One turn or mirror swaps these rows in pairs. Which row does each one swap with?
K480: [  0 -19   3  -8  27  25  13  15  10  11  25  18 -44   9  14  18  12  19
  -1 -19 -14  22  -3  13 -18]
K627: [  6   6 -10 -17  11 -13 -21   1   8  12  23 -29  -6  -6 -17  18  -4  27
   2  -5  -8 -20  37  37   5]
K619: [-11  -7  -9 -34   5   2 -11  -1 -20   2  14 -15  20  19   7   3   4  18
 -22 -19  21  38  57  -2 -25]
K611: [ -4   8   1 -39   0  -7  18  17  -9  19  16   0  -9 -16   7  11  23   5
 -29 -63  16  17 -12  -3   5]
K268: [ 20  26   8 -10  18   6   8  10  10  19   6 -34   0   2   6 -16   2  23
  -2 -13 -28 -13  14  27  -2]
K509: [ 33  -9  18 -15   0  44  -6  16   8  17   8  16  -4   4   9 -11   3  -3
 -12 -20  -1 -10  17   2 -30]
K929: [ -1  17  11 -20  -8  -3 -10  11   0  -7 -17 -12 -29 -19 -51   3  -4  22
  -3 -49  -3  20  13 -16 -12]
K189: [  3  10   3 -25   0 -21 -13  12  -4 -19  -9 -16 -26 -22 -48   8 -10  30
   7 -41   6  12  11  12   0]
K686: [ -1  22 -21 -32  -6  25  23  33  13  12  16  -6 -14  21  -8  -6  16 -14
 -44  -9  24  17  18 -16   2]
K705: [-22 -23 -10 -17  -9  35 -22  10 -26  16  -4  -5  -9  35 -18  32  -2   8
 -40  -5  10  35  18   9  -9]
K127: [-29   5  -7 -20   4  19  -4   9 -10  28 -11 -25  -8  13  13  19  35 -12
 -33 -42  24  31   7   3 -21]
K457: [  6  -5  -1 -26  12  10   8   7  -8 -14 -15  15 -35 -17  -1   5 -23  33
   4   3  23  11  24 -13  20]
K980: [-12   1  -5 -46 -12 -17  14  -9 -16   9  33  -6 -23  42 -30   7  18   6
  -8  17  -1   8  11  13   6]
K51: [  6 -32  29  -4 -23  33   1  19 -28  20  33 -15 -21  15  -2  17  -3  23
  -4 -22  18   1  17   5   3]
K462: [  8 -13   6 -31  47  -5 -21   7 -15  25  24  -7 -10  24  -4  -4  19  42
  -3 -22  23  -8  -6  17   1]
K886: [ -8  21 -12   4  26   1 -15 -14 -28  19 -17  14 -10  -4  -2 -27  19  37
 -28  -7  11  -4  10  12 -24]
K867: [ 23  22  22  -3  25   7   9   8  14  23  15 -30  10   6   1  -1  -9  17
   3 -30 -21   4  15  20 -10]
K243: [-25  -8   6 -10  -1   3  -8  23  21  41 -15  15  19  14  14 -17  -7  -6
  -8 -17  -4  -3  13  14  -4]
K963: [ -4  -3  17   7  20   3 -10  29  -4  36   9 -15   1  16  17  27 -10   6
 -15  -2  37  -5 -14  21   0]
K560: [-20   8 -14 -28  10 -19   9   1 -23   7   4 -20   8  17  13  -8   4  33
 -22 -22  26  25  54  -3 -22]
K173: [-16   4 -24 -23  -1  -5   7  35   8   8  -6 -32 -22  -6 -16  -2 -14  23
 -31 -35   4  24  34   4 -45]
K289: [ 18  17   3   2  31  -3 -15  37  -7   6   2 -25  18 -10   8 -16   2  11
 -26 -14   2  14   8  34 -13]
K368: [-14  13   6 -17  -9  11  -5  14   4   9 -22  -9 -22 -18 -39  -6   2  22
 -13 -52  -6  25  14 -32 -21]
K946: [-14  -3   9   6  15   2  -6  21 -12  40   5 -23   2  10  24  26  -5   7
 -16  -6  35   1 -20  19   0]
K32: [ 16  12 -19 -21  20  15   2  -9   4 -34   4   2  12 -18 -10 -17  22   2
 -19 -27  18  17  21  31   3]
K431: [ -1  17  11 -19  -5  -4 -12  15   1  -5 -20 -16 -27 -22 -47   0  -2  24
   1 -51  -4  14  13 -10  -9]
K194: [ 17  36   0 -35  11   9  18  -3 -10  30  -9 -12  -7   3 -28  -9   5  -5
 -15  12 -19   0  -1   6 -19]
K296: [-13  -3   3   4  14   2 -23  -3 -41 -22  12 -22 -10   1 -11  15   5  43
  -7 -20  32  22  -5  17  12]
K41: [-11 -17  -9 -36  -8  19  -2  19  13  30 -31 -25 -10  -8 -35  16  -4  25
  -3 -27  16  19   5 -16 -28]
K890: [-15 -16  21  -3  15   8 -14  -8 -17  -7   8  27 -11  22 -32 -19   4  44
  11 -11  24  -1  15  15 -14]
K497: [-12   0 -11 -26   8 -10  -1  -6 -20   1   3 -20  13  17  10   4   0  28
 -21 -16  29  40  56  -3 -23]
K53: [ -3  -1  -8   1 -46  -7  -1   6 -12 -18 -14 -10 -11 -15 -12   7  26  30
 -15  -1 -14  17  -9   1 -16]
K455: [ 23  25  22   2  24   9  10   5  14  23   9 -29   9  -2  -1  -3  -5  12
   1 -31 -20   2  13  13 -11]
K748: [-29  -6 -12 -12   1 -19  23  -9  -9   9  17  -9  -7  39 -19  -3  -7  31
 -20  22  17   7  -1  18   7]
K530: [-28 -14 -15   6   5  14  -8 -14 -22  12   4   4 -34   0  -4  14   1   8
 -31 -39  24  40 -10   4 -31]
K601: [-14   0   0 -49  -8 -17  32  14  -3   8   8  -2 -17 -18  11  -7  18  30
 -22 -45  16  -6  -9   2   3]
K702: [-10  27 -19 -14   3 -18  17  -6  -2 -17 -13 -25 -12  14 -15 -15  30   0
 -18   2  35   0  12  21  15]
K639: [ 23  11  23   2  25  15  13   2  13  32  21 -14  16   1  -4  14  -7  -2
  -4 -37  -8  19  14   6 -14]
K315: [-10   9   9   2   2   3  -5  -9   1  28  15   9  -6  -6 -41  33   6  16
 -19 -30   6  19  25 -37 -21]
K293: [-32  -2  -8 -15  10 -22  18 -10 -15   3  21 -14  -7  44 -15  -8   1  26
 -23  21  10   2  -1  21   2]
K724: [ -1   7   8 -46   4 -13  -6  13  10   6  -4   4   8  13  10 -24 -14  38
 -24 -15   7  -9 -19 -15   6]
K275: [-23 -14 -10 -30   5   7 -13   5 -22   6   7  -4   8  35  -3  19  -4  21
 -30 -11  17  41  55  -3 -22]
K246: [-15   7   8 -17 -17   4   4  17   0   8   6 -16 -22 -32 -44 -20   9 -12
 -12 -29  14  28 -18 -15  -9]
K35: [ -4   8  -2 -48 -11  -8   5  -2  -7  18  24  -2 -30  35 -33   6  39 -20
  -8  -9  -4   9  12  20  -2]
K547: [ -3  -6 -12 -19 -10  20 -25  42  14   0   9   9 -31   7  12  34   1  16
 -19 -35  20  40   6  -1   4]
K306: [ 14  10 -14   2   5  -3   6  -1 -15   6   5  -3 -27  15   2  -5 -18  -8
 -27   3  25 -14   7  40  28]
K45: [ 18   1  -6 -23   8  44   5   0   5 -20  -9  16   8  -8  -2  -9  29  -3
 -30 -30   4  11  28  17 -14]
K583: [ -7   0  40  11   6   7   4  -1  10 -19  18  -8 -28  16 -15   6  13   7
 -27   6  -7  -6   5  35 -16]
K598: [-38  -6  45 -22   3   7 -12   7 -18   5 -13 -12 -16  -7  -2  13 -24  17
 -29 -18  27  10  15  -9  -8]
K258: [-32 -24  -8 -19  -7  34 -22  13 -26  11  -6  -9 -10  35 -21  25   2   1
 -41  -9  10  29  27  -1  -9]
K923: [-16  -7  18   7  14  27  -4   9   5  17  34   2 -14  32 -25   0   3 -13
 -14 -35  29  10   3  10  26]
K297: [-14 -12  -8   7 -10  -6 -11   0   5 -30  -1  -3 -30 -13 -33  -1 -13  29
   0  -1  33   3 -12   5 -25]
K435: [-20  -5  -9  16  -6  10 -14   4   6 -27 -10  -1 -24   2 -44   6  11  -1
 -10  -2  41  15  -5  14  -8]
K920: [ 19 -25  -2  -8  -6  31   1   2   1  -9  27 -15 -20   7 -40   1  15  14
  -9 -24  39  20  24 -26   3]
K34: [ 32   9  -8  -2  12  -1  26  17  21  18 -12 -19   4  21 -25   2  14  30
  -7   9  -3  -8   0  21 -16]
K754: [-22  21 -35 -53  23   4  -9   9 -11  -9   1 -20  -8   2   4  -8  23  35
 -22  -1  13  21  -8  14 -26]
K182: [  2 -10   4 -31 -15 -16   3   7  -2 -13   4   2 -29 -19  -5 -22  -5  50
   2 -25  17 -10  -3  -6 -33]
K284: [-20  -8  -2  14  -8  11 -17   3   5 -24  -5  -3 -27  -2 -43  12   5   8
  -4   2  41  18  -9   7 -14]
K667: [-13 -10 -11  -2 -35  24  11  13   1  33  20 -22 -47 -13  -3 -11   6  -1
 -25 -25  10  -5  23   5   0]
K716: [-17  24 -38 -21  -9 -17 -22  19 -33   1  16  -6 -15   4  -5  -5   3  45
  -8 -18  19   6  27 -11 -14]
K982: [ -8  19 -24 -13  -5  33  -5   1  -1  30  43   4  -5  23  -9  -9  18 -15
  -1  -6  -8   2  20  -5 -15]
K240: [ 12 -14  -6 -18 -23  37 -18  13  27 -24  15  -8  -8  10  -6  -6   9  17
 -32 -22 -19  20  -4  -4 -22]
K756: [ -2  22  -9 -17  18   4   6 -19  15 -11  20  15  -4   5   6  -2   1  22
  11  14  18  23 -17   9  15]
K948: [ -7 -43   6   3 -10  -1  10  -5  18  10  15 -21 -16  12 -18 -12  -1   6
   0 -24 -18   7  -2  41 -19]
K308: [ 15 -10  20   4   9  24 -16  28  -2  38  10   2  -4  16  13  21 -15  -7
 -16  -9  17 -11 -11   9 -13]
K140: [ -7   8  -2 -51 -14 -23   5  -5 -14   8  31  -1 -22  33 -34   2  33  -2
 -11  -3  -2   5  12  11   1]
K158: [ -2   8  -4 -42 -14  11   5  -5 -13  15  18  -5 -25  29 -32   3  45 -21
 -16 -11 -11   7  21  12  -6]
K397: [ 16 -13  23  -5  -7 -10  -6   2 -37  17 -39  11   6   6 -18   3 -18  23
 -26 -18  13  12   8 -11  -2]

K158 is swapped with K560
K601 is swapped with K45
K598 is swapped with K583
K297 is swapped with K308
K980 is swapped with K275
K627 is swapped with K315
K268 is swapped with K368
K289 is swapped with K246
K509 is swapped with K182
K189 is swapped with K639
K397 is swapped with K948

